One turn sends every row of this set to another row. A few are shown first. Where does it send the rows asked after them?
Z468: [-2.03 -0.36  2.96  1.32 -1.26  3.08  0.94 -0.33 -0.30 -0.50 -0.52 -1.48
 -0.50  1.34 -0.78  0.58  0.05 -1.87  0.09  1.24 -1.15  0.21  0.15]
Z412: [-3.25  0.06 -1.03  1.40  2.04  1.93 -1.60  1.23 -0.67 -0.92  0.62 -1.00
 -0.39  2.00 -1.43  3.24  1.73 -0.27 -2.62  1.40  0.68 -0.86 -1.13]
Z742: [ 0.33 -0.33 -0.49  0.62  1.02  3.84  0.93  0.15  1.07 -1.22  1.24  2.44
 -1.32  2.21 -2.64  0.68  1.13  2.08  2.98 -0.13  0.25 -1.67  0.11]
Z685: [ 0.40 -0.40  1.52 -1.41  2.09 -3.08 -0.30 -0.08 -1.12 -0.04  1.81 -1.67
  1.22 -0.29  0.41  0.08  0.17 -3.32 -0.42 -0.66 -0.64  0.55 -0.90]
Z752: [ 1.46  2.45  0.48  0.82  1.57  1.02  0.92  1.95 -2.91 -0.60  1.64  0.38
  0.27 -0.94  2.33  1.19 -0.81  0.30  0.05 -0.32 -1.29  1.67  0.23]
Z618: [-1.14  0.93 -1.95 -0.71  3.44 -1.93  0.86  0.29  0.10 -0.30  1.24  1.99
 -0.28 -2.33 -0.91  0.73  2.34  0.22  2.64 -1.82  1.80 -1.55 -1.71]
Z227: [ 1.74  2.48 -0.50  0.80  2.04  0.41 -0.19  2.26 -2.23 -0.37  1.41  0.73
  0.25 -1.13  2.33  1.24 -0.76  0.78 -0.85 -0.71 -0.98  1.21 -0.22]
Z608: [ 0.65  1.69  1.07 -2.84 -0.09 -1.24  1.85  1.50  0.91 -0.33 -0.89 -0.09
 -0.68 -1.67  0.51 -1.91  0.63  0.38  2.70  0.87  2.04 -1.13  1.18]
Z954: [-0.93  0.16  1.54 -1.27  1.63 -3.09  0.95  0.31 -2.28 -0.12  1.44 -1.77
  2.25  0.09 -0.35 -0.36  0.27 -2.60 -0.40 -1.24 -0.39  0.52 -0.46]
Z974: [ 1.62  1.63 -1.01  1.01  2.10  0.85 -0.21  2.17 -2.53 -0.25  0.94  0.25
  0.74 -0.26  2.84  1.56 -0.70 -0.43 -0.62 -0.09 -1.28  1.24  0.90]
Z789: [-1.42 -0.56 -0.93 -0.89  1.31 -1.75 -1.15  0.25  1.25 -2.03  0.09  0.54
 -0.96  2.40 -5.01  0.14  1.19 -0.75  1.68  2.02  1.79 -1.81  0.65]
Z606: [-0.46 -0.09 -1.01 -0.85  1.04 -1.13 -1.05 -0.26  0.60 -2.55 -0.03  0.77
 -0.72  2.54 -4.57 -0.22  1.00 -1.14  1.73  2.62  2.63 -0.60  1.83]
Z60: [ 1.55  1.54  0.87 -1.49  0.76 -1.11  2.15  1.63  0.67 -0.82 -2.19  0.31
 -0.07 -1.27  1.24 -0.80  0.32  0.52  2.42  0.55  3.03 -1.05  1.30]
Z316: [-0.55  0.57 -0.98 -1.24  3.01 -1.68  0.24  0.57 -0.26 -0.76  1.03  2.54
  1.10 -2.18 -0.70  1.65  2.56  0.73  2.23 -1.29  2.10 -2.84 -1.42]
Z296: [ 1.07  1.38  0.26 -2.03  0.08 -0.53  1.91  2.03  1.33 -0.74 -1.25  0.04
 -0.08 -1.16  0.94 -1.26  0.74  1.56  2.97  1.26  2.17 -1.35  1.42]
Z484: [ 0.01 -0.14 -0.29  0.55  1.33  3.09  0.49 -0.03 -0.24 -0.79  1.50  2.80
 -1.42  2.69 -2.70  0.69  0.71  2.72  3.10 -0.02  0.42 -1.37  0.72]
Z539: [ 1.88  2.13 -0.41  1.12  1.84  0.12 -0.27  2.60 -1.86 -0.61  1.30  0.32
  0.48 -0.93  1.33  1.55 -1.08  0.74 -0.90 -0.71 -1.61  1.99  0.11]
Z521: [ 0.70  1.68  0.43 -2.39  0.73 -0.20  2.08  2.17  1.46 -0.66 -0.85 -0.84
  0.31 -1.59  1.30 -0.88  0.71  1.17  2.84  1.28  2.67 -1.18  1.19]
Z784: [-3.32 -0.10 -0.55  1.33  1.77  1.13 -1.26  0.22 -1.91 -0.83 -0.33 -1.04
 -0.99  1.92 -1.30  3.73  0.51 -0.05 -2.34  0.81  1.62 -0.95 -1.60]
Z643: [-0.39  0.56 -1.10 -1.24  3.24 -1.90  0.81  0.22  0.31 -0.38  1.02  2.95
  0.88 -1.80 -0.80  1.29  1.98  1.25  1.66 -2.25  1.53 -2.53 -0.97]
Z656: [-0.91 -0.56 -0.47 -0.72  1.08 -1.06 -0.44  0.17  1.04 -2.30 -0.40  0.19
 -0.93  2.96 -4.83  0.18  1.10 -1.10  1.62  2.52  2.31 -0.81  1.71]
Z566: [ 0.29 -0.32 -0.10  0.26  1.18  3.15 -0.47 -0.21  0.81 -0.95  1.72  2.72
 -2.64  1.47 -2.01  1.50  0.48  1.95  3.46  0.95  0.30 -1.77 -0.09]
Z418: [-3.16  0.37 -0.38  1.48  2.47  1.17 -1.26  0.58 -1.92 -1.10  0.46 -1.07
 -0.67  1.83 -1.39  3.81  0.57 -1.08 -2.50  0.78  1.15 -0.52 -1.62]
Z920: [-0.21  0.02  0.04 -0.73  1.54 -1.45 -0.61  0.45  1.75 -2.35 -0.18  0.70
 -1.25  2.61 -5.05 -0.40  1.55 -0.01  0.64  1.81  2.86 -0.64  0.91]
Z306: [-1.19 -0.86  3.09  1.22 -0.96  3.21  0.18 -0.23 -0.72 -0.63  0.04 -1.58
 -0.13  1.81 -0.70  0.41  0.76 -2.38  0.60  1.70 -0.79  0.20  0.07]
Z12: [-3.04 -0.07 -0.67  2.03  2.54  1.61 -0.89  0.87 -2.04 -1.32  1.03 -0.74
 -0.33  2.20 -1.35  4.21  0.41 -0.20 -1.26  0.95  0.38 -1.27 -1.79]
Z661: [-1.26 -0.54  3.71  0.49 -1.67  2.75  0.11  0.05 -1.21 -1.04  0.03 -1.11
  0.54  1.79 -1.02  1.31 -0.47 -1.11  0.23  1.87 -1.30 -0.95  0.46]
Z479: [-0.28 -0.35  2.10 -1.08  2.27 -3.20 -0.51 -0.47 -1.76  0.32  1.27 -1.06
  1.67 -0.44  0.61  0.43  0.81 -2.99 -0.74 -0.66 -0.11  0.32 -0.31]

Z954 -> Z618
Z412 -> Z974
Now these:
Z789 -> Z12
Z784 -> Z539
Z306 -> Z479
Z468 -> Z685
Z656 -> Z418

One turn sends every row of this set to another row. A few are shown first. Where does it send the rows asked after them?
Z448: [-0.67  0.09  0.61  1.09  0.10  0.61 -2.19  3.02  3.20 -1.69 -1.12 -0.53
  1.31  0.62  0.94 -0.79 -1.29 -1.41  1.64  0.97 -0.90 -1.14 -0.28  0.22
 -1.45  0.68 -0.36 -2.58  1.84]
Z498: [-2.26  0.21  0.00 -3.61  1.85  0.86  1.80 -0.91 -3.37  1.98 -0.25  0.27
  0.42  0.12 -0.74 -0.29  2.43 -0.47 -1.21  0.18  0.43 -0.77  0.52  1.22
  1.05  0.34 -0.15 -1.53 -0.48]
Z265: [ 2.06 -0.25  1.93  2.53 -3.54 -0.91 -2.18  0.02  1.09 -1.44  1.32 -1.75
 -0.89 -1.01 -0.57  1.52  0.20  0.58  0.37  0.65  0.13 -0.48  0.63  0.57
 -0.13  0.41 -0.09  1.21 -3.31]
Z359: [ 2.34  0.45  0.98  0.25  0.94 -0.35  0.61 -0.74 -0.53  0.07  1.49 -1.18
  0.54 -1.03  2.49  0.80 -2.19  2.58  1.24 -1.36  1.33 -1.34 -0.64  0.19
  1.34  0.84  0.06  1.25  1.64]
Z601: [-3.23 -2.57  0.53 -4.10  1.53  0.57  0.25  1.42  0.14 -0.56  0.99 -0.15
 -2.18  0.45  0.63  0.49  0.70 -0.84  0.42  2.63  0.78  0.39  1.35 -0.72
 -0.75 -1.59 -1.42  0.09 -0.61]
Z522: [-2.38  0.07 -0.12 -3.12  2.20  0.69  1.59 -0.41 -3.59  2.22 -0.03  0.38
  0.78  0.12 -0.82 -0.23  2.24 -1.35 -1.28  0.37  0.75 -0.41 -0.02  0.30
  1.41 -0.02  0.14 -1.84 -0.86]
Z287: [ 2.37 -2.23 -0.82  1.21 -1.66  0.68 -1.60  0.30  0.50  0.63  2.25 -1.10
  0.28  1.05 -1.80  0.33  0.32 -0.52 -0.88 -2.16  0.00  1.99  0.49  0.82
 -0.60  1.28 -0.68  3.35  0.29]
Z588: [ 1.90 -1.40  1.22  1.54 -2.20 -0.53 -3.05  0.29  1.84 -2.15  1.02 -1.69
 -0.78 -1.24 -1.35  2.16  1.03 -0.35 -0.33  0.53  0.33  0.18  0.58  0.08
 -0.78  0.35  0.18  0.91 -3.98]
Z163: [ 1.32  0.20  1.05  1.96  1.84 -0.98  0.62 -0.41 -1.04  0.32  2.08 -0.88
  0.89 -1.61  2.87  0.94 -2.07  1.04  0.80 -0.81  1.65  0.12 -1.02 -1.09
  1.65  0.53  1.14  0.99  0.83]
Z591: [ 1.42 -2.51 -0.66  2.56 -1.13  0.30 -1.06  0.31  0.10  0.62  2.54 -1.01
  0.38  0.49 -1.42  0.00  0.40 -0.87 -0.75 -1.64  0.12  2.87  0.91  0.51
 -0.90  1.34 -0.31  3.50 -0.20]
Z963: [-0.53  1.82  0.52  1.37 -0.73 -0.02 -2.35  1.76  0.32  1.07 -1.74  0.71
  2.70  0.80 -1.67 -2.51  0.08 -2.26 -0.75 -0.21 -1.01  0.35 -0.47  1.42
 -0.24  1.04  0.70 -2.60  0.42]
Z587: [-2.90 -1.68  0.60 -4.61  1.71  0.51  0.79  0.93 -0.16 -0.36 -0.21 -0.80
 -1.39 -0.65  1.49  1.25  0.54 -1.00  1.39  2.89  0.91 -1.18  0.14 -1.08
  0.61 -1.02 -0.82 -0.92  0.34]
Z259: [ 0.25  1.11  3.18 -0.31 -1.36 -3.72 -0.59 -2.29 -1.20  0.64 -0.48  0.09
  0.22 -1.47  0.83 -0.85 -0.80  1.42  1.50  0.81  0.42 -0.39 -0.59  1.12
  1.42  0.14  1.39  2.05 -1.52]
Z106: [ 1.56  1.10  2.65 -1.37 -1.93 -3.25 -2.03 -1.56 -1.10  1.11 -0.42 -0.01
  0.89 -0.91  0.57  0.10 -1.03  0.83  0.83  0.80  1.04 -0.77 -1.85 -0.04
  2.40 -0.39  1.38  1.34 -1.66]
Z111: [-3.20 -1.05 -1.23  0.75  2.25  0.19  1.13  0.18  0.37 -0.10 -2.52 -1.08
 -0.77 -1.33  1.69 -1.18  1.51 -0.28  0.10 -1.85 -1.30  1.81 -0.95 -0.99
  0.42 -2.20 -1.62 -1.96  1.54]
Z635: [-3.69 -1.63  0.90 -3.93  2.07  0.20  1.22  0.67 -0.24 -0.30 -0.15 -0.61
 -1.36 -0.86  1.68  0.77  0.65 -1.06  1.65  2.98  0.73 -0.75  0.52 -1.00
  0.12 -1.07 -0.46 -0.72  0.32]
Z378: [-1.95 -0.59 -0.35 -2.81  2.10  1.33  0.95  0.02 -2.99  1.31  1.02  0.37
  0.12  0.84 -1.67  0.10  2.75 -0.20 -2.52  0.46  1.02  0.14  1.20  0.76
  0.07 -0.42 -0.19 -2.05 -2.49]
Z356: [-0.49  1.69  0.60  1.16 -0.93 -0.12 -1.89  1.54  0.12  0.75 -1.93  0.80
  2.56  0.78 -1.63 -2.99  0.19 -1.71 -0.43 -0.40 -1.39  0.03  0.11  2.28
 -0.63  1.47  0.25 -2.31  0.86]
Z293: [ 1.24 -1.25  1.48  1.72 -2.27 -0.58 -2.25 -0.12  1.78 -2.62  0.52 -1.54
 -1.25 -1.41 -1.47  1.48  1.16  0.69  0.04  0.35 -0.18 -0.21  1.28  1.13
 -1.54  0.60 -0.25  1.28 -3.47]
Z92: [-1.67 -0.58 -0.49 -3.16  1.78  1.66  1.07 -0.08 -2.69  1.19  1.04  0.31
 -0.06  1.11 -1.70  0.25  2.54  0.24 -2.44  0.17  0.94 -0.23  1.36  1.00
 -0.04 -0.43 -0.49 -2.00 -2.13]
Z204: [-2.76 -2.70  0.41 -4.51  1.38  0.93 -0.07  1.75  0.16 -0.39  1.10 -0.18
 -1.98  0.35  0.44  0.68  0.62 -0.77  0.36  2.85  0.75  0.39  1.09 -1.00
 -0.51 -1.68 -1.25 -0.01 -0.66]
Z517: [-1.31  0.14  0.79  2.00  0.44  0.31 -1.78  2.83  2.88 -1.76 -1.22 -0.46
  1.18  0.14  1.06 -1.00 -1.21 -1.39  1.74  1.25 -0.65 -0.45 -0.10  0.13
 -1.60  0.69 -0.05 -2.45  1.66]
Z284: [-2.86 -0.62 -0.26 -1.66 -0.37 -0.90 -0.28 -1.64  0.51  0.43 -4.10 -0.64
 -0.30 -0.18  0.17 -1.39  2.44  0.82  0.17 -1.41 -1.99  0.15 -1.02  0.51
  0.30 -2.19 -1.67 -2.26  0.05]
Z470: [-2.86 -0.79 -0.51 -0.79  0.18 -1.10 -1.18 -0.67  0.12  1.16 -3.33 -0.65
  0.65 -0.36  0.12 -0.68  2.36 -1.04 -0.31 -0.76 -1.22  1.18 -2.06 -1.43
  1.33 -2.88 -0.71 -3.12 -0.93]
Z989: [-1.25 -0.78 -1.93 -1.64  1.26  0.95 -0.36  0.74  0.88  0.05 -2.59 -1.41
 -0.41 -0.54  1.09 -0.15  1.08  0.06 -0.18 -2.23 -1.31  0.53 -1.91 -1.22
  1.25 -2.37 -1.86 -2.51  2.02]
Z810: [ 2.06 -0.27  1.82  2.76 -3.48 -1.02 -2.15  0.02  0.93 -1.48  1.12 -1.84
 -0.89 -1.02 -0.56  1.42  0.16  0.78  0.55  0.70  0.01 -0.62  0.68  0.68
 -0.35  0.45 -0.10  1.31 -3.47]
Z695: [ 2.37 -1.12  0.03  3.00 -2.30  0.17 -0.79  0.54 -0.12  0.98  2.84 -1.32
  0.26  0.89 -0.55  0.11 -0.64  0.13 -0.20 -1.57  0.08  1.50  0.46  0.29
 -0.02  1.18 -0.35  3.48  0.19]
Z860: [ 2.35 -1.26 -0.03  3.01 -2.45  0.34 -1.02  0.49 -0.12  0.90  2.98 -1.13
  0.15  0.78 -0.55  0.15 -0.74  0.12 -0.21 -1.52  0.10  1.43  0.40  0.36
  0.21  1.13 -0.57  3.23  0.20]

Z695 -> Z810
Z448 -> Z963
Z498 -> Z587
Now these:
Z284 -> Z989
Z92 -> Z204
Z287 -> Z588
Z106 -> Z163

